Some points, one per row:
   0  -24    0  -55   46  -25   31 -112  -24   60
  4  -4 -31  64   4  20  12  31  34 -10
 -11   -3   -4  -58   -7  -24  -66 -106   19    5
-25  17   8 -39 -20 -19 -24 -15  10 -12
  0 -42  13  33 -20   9 -14  28  20 -24
 -16   -5  -21   43   15  -37 -121  -19  -72  -33
 38  15   6 -17   7  -5   2  20  45 -18
 68  35   7   3   2  27  22  -5  29 -14
-110  -88  -33  -59   -6   54   22   23  -16   55
  4  84   1 -24   2  17  83  33  42  27
 14   9   2  17 -19  -5  19  36 -59   6
Then 10 other points, each followed by its number:
-16  -4  14 -37  14   0 -24 -46   9  18 0
-40  19 -56 -21  34  86  85  82   7  33 1
-37  18 -28  42 -52 -19 -16  27  -6 -15 2
-27   5 -11  45 -25 -21  46  29  15 -27 3
-14  10 -12  -9   3   9   4  24  -7   9 4
-34  -4 -14   9  -7  24  11  45 -25  33 5
 14 -52  10 -26  40   6 -57 -15 -41  20 6
20  1 -4 20 22 20  7 19  2 26 7
 -8   0 -22  58 -27 -13  51  64  34  -2 8
 26 -43   4  -5  38  -1 -66  -9 -68  40 9
Which of these numbered points is nearest to each point below by angle, seen from the average point of the first points? Its number follows each.
-40 -22  -9  21 -53 -49 -21  10  -8   4 > 2
-12  -9  34 -46   6   5  13 -20   4  20 > 0
 21   4  -2   8 -26  -5  30  23  -5   8 > 8
-34  -1 -13  29 -11 -10 -15  29 -23 -23 > 2
 17  -3  15  10 -26  -1  17  34 -13   7 > 8
 -3 -14 -20  16   4 -15 -39  -6 -18 -20 > 9
 15  17  10 -23  11   1  28 -38 -42  43 > 9
-33  -4 -24 -13  52  -3   5  -4 -32 -11 > 4
-36 -81 -47 -25  23 -16 -24 -38 -44   8 > 6
 35 -24  55  18 -34  18  57  54  35  -1 > 8
-71 -52   1 -36 -17   8  14  49 -11  22 > 5
-11  74   3 -30  33 -21 -18 -10 -36   6 > 4
 42  23  17  11  26 -18  19   9  -1   9 > 7
 99 -10  70  55 -64  22  98  83  50  33 > 8
-22   3 -14 -19  33 -22 -68 -43 -60   6 > 9
 11  -7   7 -31  16  -9 -26 -64   1   8 > 0
-71   7 -23  58 -13   2 -38 -30 -32 -37 > 2
